[[ 71  89 107 103 104  88 117 112  86 110]
 [ 83  95  76 104  77 114 106  91 114  94]
 [ 70  98  94 101  85 146  95  85  98  84]
 [ 88  80 108 106 105 160 106  86  98  91]
 [ 98  96  91 105 112  99 103  82  97 113]
 [ 75  86 103 112  97 159 109  84 102  86]
 [117 100 109 107 110 151  73  86  97  88]
 [ 99  98 102 111 102 156  88  84 104  81]
 [104  80  87  71  89 113 104  77 100 116]] out 100

[[ 97  93  96  74  86 118 103 101 104  99 101 115  68  74]
 [104  57 101  54  91  82  90  97  96 112  99  86 133  98]
 [101  79 112  67  89  90  97 114 100 104  95 102 137 106]
 [103 102 122 157  90  82 115  98  96 103 108  90  58  53]
 [105 129 105 127  87 120 106  97  99 102  91 117  59  73]
 [119  59  90 129  88 112 114 110 113 100  99  86  73 117]] out 73

[[111 100 115  84 100  71 125  99  95]
 [105  74 106 100  64 103 111 108 111]
 [103  82  90 103  65 117  92 109 115]
 [108  85 118  87  72  79 111  96  97]
 [ 95  98 112 103  83 104  97  94 105]
 [102  69 117  99  44  99 104  99 106]
 [ 89  80 100 117  94 117 100 100 105]
 [ 99 121 113  89 141  80 124  97 103]
 [114 100  73  91 121  88  94 108  77]
 [108 105 115  82  90  78 112 101  99]
 [101 131 107  91 126  85 104  95  96]] out 95

[[125 108  97 118  92 106 113 109 107 123 118 123 113]
 [ 79  85 100  63 117 124 105 107 100  90  81  49  82]
 [125 109  94 119  96 104 114 109 111 126 121 124 116]
 [ 39  78  65 107 125 109  93  53 103  87  79 112 164]
 [ 91 105  75  77 106 104  80  69  97  89 116 112 131]
 [ 83  94  96  73 113 118  96 112 104  95  93  64  85]
 [126 109  96 119  94 105 113 109 109 123 120 123 114]
 [ 91 113  90  90 106 109  83 121 111 101 115  90  92]
 [127 113  84 122 114  98 112 110 120 139 133 130 132]] out 130

[[103 127  68 102 129  77 108  65  89  91  76 107  70]
 [112 127  95 113 122 105  83  80 105  56 104 103  67]
 [122 104 127  91  65 120 101  94 111  45 128 105  99]
 [ 99 115  85 102 128  88  77  80  99  66  80  98  50]
 [ 90  90 111 110 121  96  78 111 104  87  95  95  78]
 [103 116 101 116 133 101  58  92 105  42  99  92  47]
 [ 91 109 108 140 153 121  61 120 118 114 107  98  88]
 [ 83 118  75 121 139  87 124  87  97 152  80 103 106]
 [125 103  87  58  41 101 133  84  86 107 106 106 137]
 [104 111  75  88 103  74 111  74  83  81  82 103  81]
 [ 91  88  82  83  82  71 133  93  81 124  83 102 116]] out 102
---
Q:
[[110,95,123,100,90,94,154],
[124,89,69,94,119,93,90],
[79,109,131,105,80,107,114]]
A: 79

Q:
[[143,141,142,113,48,123],
[75,50,147,109,29,129],
[126,75,110,110,135,44]]
A: 126

Q:
[[132,72,92,104,116,121],
[36,130,107,83,66,50],
[57,122,111,98,82,60]]
A: 57

Q:
[[116,102,112,26,107,114,112],
[87,94,109,98,86,77,92],
[111,103,109,106,83,101,90]]
A: 111

Q:
[[87,130,141,146,72],
[87,91,134,126,128],
[73,67,124,91,43]]
A: 73

Q:
[[64,99,84,40,67],
[110,93,103,112,66],
[81,126,150,134,116]]
A: 81

Q:
[[113,144,96,73],
[93,31,88,156],
[106,101,92,104]]
A: 106

Q:
[[100,83,106,99,95,81,102],
[99,87,34,172,117,109,88],
[100,113,96,116,60,114,105]]
A: 100
---
[[64,80,91,103,84,102,84],
[164,102,113,110,98,104,103],
[114,114,102,98,96,102,86]]	91

[[93,130,90,97,86,89],
[95,24,45,111,96,117]]	90

[67,122,96,174,51,106]	96

[153,96,159,46,95,135]	159

[155,87,98,47]	98

[[105,165,48,159,100],
[98,119,104,117,100]]	48

[[105,76,132,84],
[112,154,74,80],
[129,143,79,74]]	132

[[142,65,147,111,175],
[116,85,85,115,112]]	147
---
[112  61  29 148 100 121 176] Out: 29
[ 98 129 121  46  33] Out: 121
[ 89  46 136  92] Out: 136
[ 76 112  98 168  97 140] Out: 98
[ 34 122 145  94] Out: 145
[123 101  96 121  38 110] Out: 96
---
[158  42  78 103] ==> 103
[125 115 109 165  76 101] ==> 165
[ 97 166 108 153  75 136] ==> 153
[123 127  45 120  43] ==> 120
[ 43 103  74  93  78  68] ==> 93
[ 74  89  75  46  64 130 119] ==> 46
---
[158,171,55,118,68,99,75] | 118, 171

[87,105,37,92,64,61,72] | 92, 105

[67,114,37,151,156,101,124] | 151, 156

[103,108,86,156,38,99,114] | 156, 156

[39,82,141,96,138] | 141, 141

[[82,68,47,49,34],
[138,120,114,117,115],
[51,108,67,53,57]] | 114, 138

[149,163,129,64,44] | 129, 163

[157,125,75,103,78] | 75, 157

[63,122,68,56,91,44,133] | 56, 133

[72,165,91,173,132] | 91, 173
---
103	68	141	111	120
58	175	75	114	143
120	59	76	101	59
result: 103

79	95	42	82	104
93	165	93	91	42
149	94	150	91	34
result: 79

36	111	65	115	92	92
88	81	100	85	96	109
67	116	92	99	128	68
result: 36

134	162	157	51	48	94	124
144	37	130	101	119	91	44
61	41	89	106	43	45	67
result: 134

129	55	97	86	135	127	134
64	56	68	82	115	132	117
134	154	98	141	64	121	139
result: 129

36	88	43	51	157
114	105	97	49	86
68	145	107	100	63
result: 36
---
[[ 71 102  77  60 105  90  63]
 [121 156 115 129  84  82  80]] result: 156, 60

[[111  94  91 124 123  76  70]
 [131 125 124 111 165  74  78]] result: 165, 70

[[103 150  90 101  95  86]
 [101 158 101 101  98 107]
 [ 94  88 122 106  95  97]] result: 158, 86

[ 80  30 136 104  85  57 132] result: 136, 30

[154 117 120 143 119 148] result: 154, 117

[[155 135 163  34  54]
 [ 35  84 151 122 122]] result: 163, 34

[164  87 133 100  77 111] result: 164, 77

[152  91 174  62  60  82] result: 174, 60
---
[92,83,45,117,100,132] => 132
[141,100,162,115,165,80] => 80
[81,70,39,130,44,60] => 60
[29,48,128,98,140] => 140
[87,58,78,168,98,151] => 151
[84,101,91,113,125,121,167] => 167
[87,99,117,162] => 162
[62,28,79,50,135,62,102] => 102
[41,115,78,95,137] => 137
[31,120,143,108,91,93] => 93
---
[[130  77  96  35 173  99  55]
 [ 84  49 156  24 164 123 133]]: 55

[[100 100  34  49  99 100 112]
 [120 102 103 144 102  98  97]]: 112

[[106 124  72 130]
 [ 89 102  98  45]]: 130

[[101 100 147  57]
 [ 82 171 169  71]]: 57

[[118 109  99 169]
 [118 120 103 166]]: 169

[[ 87 111  41  97 111 101]
 [ 99 106  41  91 111  99]]: 101

[[101 100 105 105 104 105]
 [ 55  96  45 134 169  97]]: 105

[[119  69  52  94 165  71]
 [ 66  75  95  90  89 137]]: 71
